In the data rows, the value 128 means zero.
Each row of this table is followed by its label. One hidden rule gives the labels. It looks at one to three of the table's principal directions, none of them among the few with the most spread.
[155 105  68 198  87  36 141 156  79  29 189 139  94 103 184 121 127  60 165 126 154 136 109 134 198 129  85  72 229 147  30 196  79  66 162 109 166 132 169 116 197] 1
[120 115 100 158 120 138 125 126  93 117 130 124 118 135 141 135 133  96 135 129 125 140 119 109 143 133 127 149 134 101 117 141 110 138 119 158 156 124 117 117 141] 5
[151 143 115 133 133  92 129 186 144 117 177 113 112 124 142  85 114 139 103 103 124  82 124 118 129 138 106  48 173 163  83 116 124 103 142 108 173  88 190 116 149] 8
[142 129 108 141 121  85 126 135 112 107 145 144 114 119 155  97 129 126 134 112 153 119 113 140 152 117  99  80 174 147 115 151 125 108 127 116 153 134 148 129 157] 7
[127 149 109 132 153 101 102 139 128 145 131 106 127 121 126 133 126 144 141 121 125 124 109 149 137 128 100 108 144 132 127 124 145 119  99 141 135 154 119 146 143] 8
[134 113  90 167 113 117 120 134 113  82 117 115  88 148 113 163 136 101 147 121 129 102 103 134 151 135  89 140 129 103  81 115 139 131  83 138 146 133 101 139 137] 2
[ 99 147  68 168 137 140 113 158  70 113  90 128  67 194 102 140 156 148 104 103 131  31  87 102 135 114  49 107  94  94 139  74 171 163  12 174 201 125  87 170 124] 1
[ 92 133 159  97 158 178 135  79 133 181 127 142 181 104 108 143 121 132 115 166  94 186 145 114 129 152 158 199  96 112 168 112 123 115 153 187  92 150  91 120  87] 3
[133 135 138  95 114 171 144 108 138 142  79 177 111 130 107 131 142 159  96 114 135 104 133 125  92 105 124 129  70 135 186 123 151 157 117 101 125 127 108 131  96] 4
[ 70 138 153  88 141 220 144  61 143 152  40 148 134 132  39 244 150 158 118 168  80 124 119 124 110 127 114 232   0  93 196  76 173 159  83 161  50 189  12 176  32] 2
[102  97 121 144 111  89 145 141  96  80 142 130 117 129 162 126 120  88 166 144 145 146 119 144 141 119  77 142 146 123  90 151  93 127 142 119 120 157 139 146 155] 6
[108 122 141 143 159 144 122 128 109 153 144  73 158 160 136 121 104 106 141 145 116 140 142 110 121 142 154 169 121  92 124 101 115 162 108 167 124 120 122 119 128] 5
[117 126 130 130 130 135 121 147 115 133 117 120 122 160 127 114 130 129 126 127 137 114 131 126 108 123 124 136 111 114 134 115 131 156 106 135 141 115 130 137 134] 6
[117 170 153  66 155 151 118 127 177 194  84 141 147 101 105 155 142 188 125 126 123 136 134 164  79 116 109 130  81 152 206 126 157 146 115 101  87 168 104 149  95] 6
[102 155 117 110 126 164 123 166 156 140  78 153  78 154  87 165 180 166 112 104 135  57  99 129 109 132  55 107  97 117 162  92 168 156  51 125 157 113 100 151  78] 5
[121 150 121 123  99 231 135 134 164 166  61 179 104 144  84 199 206 148  99 121 124 115 157  97  85 147 146 191  73  93 202 115 146 148  87 132 145  82  85 104  64] 7
[134 189  18 157  85 127 106 205 104 104  34 213   8 170  96 162 230 223  87  60 173   0 108 140  94  86   0  54  92 159 182 105 207 120   0  98 226 141 102 197 153] 8
[ 95 143 126  97 184 171 117 107 116 172 132  67 153 108 108 124  82 172 100 124  63 111 100  91 132 128 147 104  81 140 131  82 149 161 132 187 119 168 118 142 112] 2
[173 163 164  75 114 144 133 138 195 165 104 192 127 105  96 121 149 178  86 115 142 118 159 150  74 117 160  90 106 167 185 145 156 107 159  63 116  86 146 113  94] 4
[146 144 147  97 127 105 141 143 164 134 130 146 135  95 131 138 120 135 134 134 131 141 141 161  97 118 111 110 122 160 141 157 119 116 162  70  97 140 144 129 122] 6
[128 136 102 154 129  66 125 161  93 100 161 129 105 129 157  92 121 137 133 115 151  97 108 129 155 105  93  47 185 149  99 145 127  99 126 125 165 128 168 148 163] 1
[119 150  86 165 192 111  69 123 116 169 119  28 133 151 121 166 115 125 179 116 113 120  86 153 153 141  89 149 140  79 121  87 162 165  15 185 138 180  69 148 143] 1
[131  87 152 141 136  11 137  99  89  78 206 114 165  85 194  72  62  79 194 163 159 205 121 174 188 105 132  92 226 153  55 194  83  67 213 119  82 178 175 140 188] 7
[ 89 136 136 128 182 108 114 131  92 145 147  74 145 159 118 103  85 144 125 142 107  99 104 121 138 120 106 115 112 116 118  76 147 146  93 179 128 152 120 168 129] 8
[120 111 113 155 121 139 119 123  75 109 105 130 100 191 113 104 127 121 108 121 137  87 114 107 126 110 130 141  92  92 131  98 147 164  79 159 167 104 108 147 136] 4
[ 99 113 163 107 146 181 154 115 135 154 142 115 151 135 118 117 103 126 100 143  94 128 142  84 113 146 153 164  95 109 133  83 116 145 149 159 121 103 133 111  84] 3
[172 120 109 121  58 177 129 104 133 107  39 231  75 154  99 135 191 141  94  95 173 107 142 142  90 105 137 153  70 124 188 151 161 156  96  84 153  99  89 118 122] 2
[162 129 177  74  99 169 161 126 185 143 109 198 115 124 119  88 142 154  79 100 155  99 148 119  84 119 156  87 113 151 178 136 137 146 159  61 136  59 162  88  77] 1
[133  84  66 201  92  48 145 171  38  25 218 130  86 141 206  27 109  68 114 100 148  88  90  77 212 130  90  33 238 148  14 153  74  91 164 150 233  88 215 108 213] 3
[145 108 176  94 131  76 145 131 138 117 176 140 144 116 158  38  80 129 115 124 149 130 129 142 127 112 139  64 167 166 104 139 114 111 193  91 123 105 195 121 142] 3
[135 132 110 152 122 160 119 124 122 136 102 115 115 149 119 156 148 132 134 119 134 118 138 114 118 124 153 146 116 102 145 123 142 150  91 138 137 117 108 121 123] 1
[135 144 141 114 166 110 113 144 148 158 147  77 144 123 132 111  96 152 138 120 122 118 124 141 117 125 133  88 142 140 119 113 141 140 122 123 118 135 149 132 133] 4
[141 138 161 102 143 129 102 123 154 170  98 105 151 144 115 125 121 154 142 130 139 146 148 165  81 111 164 153  93 126 168 123 150 157 116 104  91 137 118 144 133] 8
[114 128 165  94 113 177 139 103 170 149  67 147 131 127  93 199 156 137 139 145 121 147 141 145  84 119 139 200  56 107 189 129 136 157 122  91  70 142  81 141  73] 7
[146 140 139 117 135 107 109 144 127 144 117 123 126 149 124  96 117 156 121 117 146 111 135 149  96 102 143  99 115 140 147 127 150 143 117 107 132 118 143 146 147] 2
[111 154 128 116 154  88 142 167 115 130 178  97 146 100 158  99  97 146 109 128  99 104 114 107 134 117 109  51 147 177 117 137 101 115 173 111 136 141 181 139 145] 2
[128 114 175 110 144  88 131 100 125 124 158  94 174 111 134 114  76 119 144 162 111 169 135 144 132 109 181 132 122 145 113 144 111 114 194 111  65 152 145 146 139] 2
[121 118 130 136 138 124 113 114 111 139 119  95 143 139 134 135 114 116 148 139 120 154 129 137 118 118 145 169 105 108 136 129 121 150 122 136 112 150 112 140 145] 8
[110 119 126 138 148 138 113 120 114 146 135  95 142 139 139 120 120 113 144 130 123 145 118 120 141 141 133 151 139 100 124 116 122 149 108 169 136 133 118 121 132] 5
[170 107 132 105  60 151 133 131 188  92  65 212  72 134  98 148 184 131 128 101 177 118 139 173  96 131 101 149 108 134 133 142 154 130 114  61 126  99 113 118 112] 3
[117 128 145 118 171 137 103 105 116 186 141  87 175 126 143  99  96 126 141 140 117 179 135 130 122 132 170 159 129 107 149 125 122 148 133 175 119 142 123 117 139] 6
[202 209  55 134 112 127  98 247 195 135  98 173  33 153  87 130 201 191  66  41 157   0 116 143  84 148  34   2 146 169 134 100 195 126  22  69 245  45 151 110 129] 8
[ 42 208 165  73 240 149 101 184 139 225 120  40 154 171  75 123 103 248  98 132  87  27 101 110  92 116  86  52  75 141 182  16 202 175  41 188 115 153 124 207  71] 1
[112 111 105 152 113 100 136 117  93  90 124 138 114 114 141 163 128  97 163 147 132 153 114 142 148 111  96 149 131 115 111 162 109 113 134 127 114 169 109 151 142] 5
[125 116 124 130  98 185 135 110 114 122  80 156 107 153  98 155 151 128 100 127 118 115 135 100 103 117 158 173  59 103 160 120 137 157 119 131 136 106  98 129 105] 2
[ 40 172 184  56 239 160 119 108 144 239 121  46 195 103 101 163  73 196 144 166  68 141 108 134  97 115 110 140  63 121 197  72 155 170 106 183  50 214  90 183  60] 5
[ 99 106 131 158 151 114 125  96  93 118 148  64 157 137 127 161  91  91 160 166  92 160 120 118 155 131 147 191 113  92  97 110 109 128 131 169  92 165  99 149 134] 2
[139 151 110 113  87 104 148 162 128  98  92 214  72 120 129 129 171 163 108 103 170  76 119 148 106  86  64  54 123 168 167 169 143 116 121  58 153 124 143 152 124] 7
[149 139 140 115 155 144 110 130 159 170 139  90 148 117 121 125 107 130 126 121 109 142 132 129 112 143 165 125 128 121 130 121 132 145 132 133 126 110 134 100 120] 4
[106 129 112 125 116 170 128 131 106 130  95 161  98 162 117 104 161 155  90 102 137  78 110  95 129 125 107 115 106 119 159  98 150 158  84 157 177 107 117 133 114] 6
[113 165 115 118 161 167  95 136 130 191  85 111 128 150 100 148 148 170 115 116 117 108 122 128  97 125 121 143  83 107 189  97 166 165  59 161 145 136  89 144 111] 5
[ 84 165 125 103 164 197 125 119 145 187  87 122 137 116  78 204 146 165 114 144  81 122 123 113 105 140 107 174  58 106 184  90 155 145  87 171 108 160  67 147  66] 6
[152 122  93 145  95 148 119  82 152  91  68 151  93 103  73 243 162 113 157 135 115 145 113 162 145 133 113 190  85 108 117 142 158 109  98 115  87 173  44 142 106] 2
[139 131 136 114 126 145 107 157 173 151  95 129  98 156 101 137 150 144 135 107 147 105 127 155  90 135 105 139 114 105 138 101 159 152  77 112 142  96 120 130 108] 6
[139 111 154 140 145 104 132 120 121 124 186  78 173 128 154  89  82  97 134 145 115 157 146 112 146 142 187 130 162 131  86 127  97 118 176 137 112 112 164 104 151] 4
[132 164 113 126 150 143 111 124 132 173 108 145 137 126 118 136 148 162 124 124 141 132 144 140 117 129 124 129 131 128 174 123 157 118  88 151 134 141 103 129 124] 7
[ 76 149 148 113 195 140 123 104 143 186 159  55 191  87 124 176  99 132 153 165  66 174 116 115 153 155 133 165 129 116 137 105 113 116 140 183  77 184 103 136  93] 5
[145 109 123 152 123 114 102 132 121 135 135  93 137 143 151 115 124  97 154 124 137 163 135 136 122 131 163 160 147 102 116 144 109 142 128 130 139 113 138 112 163] 6
[111 138 146 109 154  90 146 148 126 119 149 129 125 130 139  97 101 143 135 129 149  92 114 146 131 115  68  67 151 149 117 116 136 130 115 115 121 143 148 149 118] 5
[170  54 113 173  38 158 178 123 125  21 112 185  55 169 132 132 149  52 128 108 172  95 144 106 132 139 120 163 132  91  61 131 107 146 124  83 160  54 135  82 121] 7
[ 90 156 135 106 159 127 130 133 108 168 128 119 160 106 139 139 118 148 126 150 104 149 129 125 109 110 119 130 100 141 176 144 112 135 146 137 108 170 124 151 124] 6
[111 120 126 131 149  71 134 113 110 115 198  90 179  60 178 118  88 102 159 155  98 195 116 131 184 139 132 111 188 166  79 170  77  77 210 143  94 190 159 126 169] 8
[ 98 161 117 132 237 120  81 125 107 226 191   4 195 102 148 104  59 142 138 136  61 160 102 104 151 149 152 113 156 109 124  92 124 137 116 228 143 166 133 122 142] 4
[ 74 135 111 142 158  72 150 134  45  98 158 121 124 125 153 113  90 130 133 150 121  97  91 114 161  86  61  68 134 141 118 136 115 120 128 152 132 183 134 182 139] 1
Here are more rows. What is the label of each one?
[ 91 162 123 102 173 181  98 109 143 205  78 107 148 122  94 185 146 161 135 136  97 147 116 138 105 138 109 188  70  98 197  99 157 162  68 175 110 176  58 147  91]: 6
[141  82 105 173  50  91 156 140  69  22 109 203  62 171 148 112 155  79 140 125 194 101 127 135 140  93  95 117 142 116  95 174 111 127 124  87 159  98 139 141 160]: 7
[122 131 104 145 112 119 125 156  92 105 101 140  89 172 137 110 148 139 118 105 155  71 113 122 117 101  90  98 114 125 144 123 140 164  78 113 167 120 129 151 146]: 7
[132 128 100 118  95 126 150 122 158  79  99 172  87  81 108 200 157 128 140 122 121 116 103 153 145 131  53 122 116 155 109 148 135 101 130  86 105 175  98 142 107]: 8
[105 152 157  48 120 153 145  73 193 148  81 176 162  27  92 219 154 175 131 155  83 189 123 167 124 124 115 164  66 189 187 165 133  87 199  82  21 230  80 159  81]: 8
[111 134 117 137 130 155 122 129  91 144 118 145 131 160 128  99 144 132  97 126 130 117 133  99 125 129 141 142 111 113 159 115 130 147 106 169 166 107 119 124 133]: 6
[145 109 136 134 149  81 119 128 113 112 156  92 128 142 147  76  77 119 151 121 150 120 117 152 138 114 123  87 161 130  82 120 136 140 121 128 127 132 152 135 159]: 4
[127 120 136 142 119 143 132 128  97 129 139 128 140 158 141  91 129 116 102 129 129 123 141  89 127 124 181 130 125 118 140 130 111 144 144 142 153  86 147 111 137]: 1
[130 127 181 104 161 129 115 126 154 180 141  75 172 140 137  99  95 139 141 135 127 153 150 137  94 123 185 140 125 118 149 115 125 156 142 120  97 113 151 121 123]: 7
[134 126 115 122  89 117 152 164 107  74 111 181  71 157 124  91 142 150  83  99 153  44 112 115 114  97  82  54 107 162 124 124 142 142 121  83 170  98 158 149 133]: 2
[ 82 155 129 121 166 204 134 103 121 177  92 101 144 141  84 195 133 154 110 147  80 108 128  89 112 134 133 179  51  94 183  77 151 164  78 179 108 151  65 143  67]: 1
[168  82 122 136  45 123 140  98 140  57  90 197  90 124 123 142 164  99 134 119 159 151 136 153 132 119 140 168 117 136 109 168 121 107 162  70 116 120 119 122 148]: 8
[120 132 124 128 128 109 139 127 122 107 108 140 107 128 113 168 125 126 148 139 136 112 115 154 122 107  78 127 107 122 130 133 140 130 103 107 106 158 100 159 111]: 1
[ 95 137 114 132 148 153 136 130 115 148 157 128 140 116 144 111 139 124 108 123 110 123 111  85 166 160 108 116 162 123 130 113 112 122 122 184 167 121 133 103 112]: 5
[ 91 177 122 101 155 218 113 157 150 207  70 141 116 155  83 163 179 183  91 113 114  85 129 101  80 141 108 144  68 101 214  82 167 176  50 168 162 104  88 130  68]: 5
[112 121 111 154 147  60 120 122  79 106 184  89 164 102 173 103  93 105 157 151 117 172 120 133 178 125 129 114 180 152  82 157  93  89 171 155 114 181 151 144 190]: 8
[141 100 154 116 104 122 142 107 131 110 140 141 148 118 147  97 116 112 124 134 133 162 147 128 127 125 171 144 131 145 119 149 103 121 188 103 106 121 153 113 145]: 8
[119 159 140  90 160 188 117 131 181 192  85 106 128 120  89 181 137 164 127 118 105 114 124 136  84 137 115 146  76 112 177  97 161 172  82 128 109 137  90 127  72]: 7
[ 96 186 172  68 194 219 119 114 169 246  69 100 165 138  64 182 123 203  99 143  85 112 150 118  48 118 160 168  17 106 243  71 177 186  79 148  83 140  73 147  42]: 1
[130 128 178  95 147 133 136 116 142 159 144 114 168 127 124  98  91 133 106 145 107 145 145 121  99 122 179 137  98 136 149 120 117 139 174 115 100 111 147 122 112]: 2
[146 141 144 123 107 145 150 147 130 122 117 174 112 157 114 105 141 152  87 122 152  84 161 110  94 110 153  96 110 141 155 122 143 127 131  98 143  73 151 123 111]: 1
[151 104 128 125  77 141 150 110 158  81 127 185 108  97 114 149 155 110 121 128 133 145 134 128 152 148 139 136 146 143  94 152 121  83 175 107 118 109 131 104 114]: 8
[121 159 130 112 119 160 142 153 131 137  89 174  98 158  90 141 157 170  81 120 132  62 136 112  87 109 107 107  72 133 181 104 160 142  93 110 148  98 116 149  89]: 1
[113 159 127  94 140 193 149 105 144 162 108 170 128  95  91 157 143 164  73 125  89 105 118  89 127 137 124 115  84 140 178 112 147 125 132 149 134 127 100 116  64]: 4
[174 158 174  83 107 172 133 127 211 175 101 173 153 106  89 157 159 155  92 134 119 155 184 140  66 141 202 160  87 150 189 144 136 109 175  68  92  80 130  96  88]: 2
[119 156 111 113 149  79 143 157 128 119 193 112 144  60 157 110 100 145 106 125  84 117 101 109 162 131  94  37 169 199  95 149  98  79 198 114 136 160 182 132 147]: 8
[ 75 119 170  91 142 157 158  82 105 156 134 143 191  93 145 131 110 117 125 176  98 199 145 109 125 123 161 187  90 132 176 153  84 132 200 151  72 172 116 129 106]: 6
[154 107 143 132 106  95 156 105 134  92 175 150 146  91 151 107 107  98 127 142 128 162 142 124 159 135 159 115 172 155  90 161  95  75 205 103 110 119 162 102 140]: 4
[160 108 126 154 125  47 130 165 119  85 194 108 125 130 177  61  92  98 156 121 167 130 137 152 148 129 115  69 216 151  49 147 104  98 156 103 145 108 197 115 187]: 6
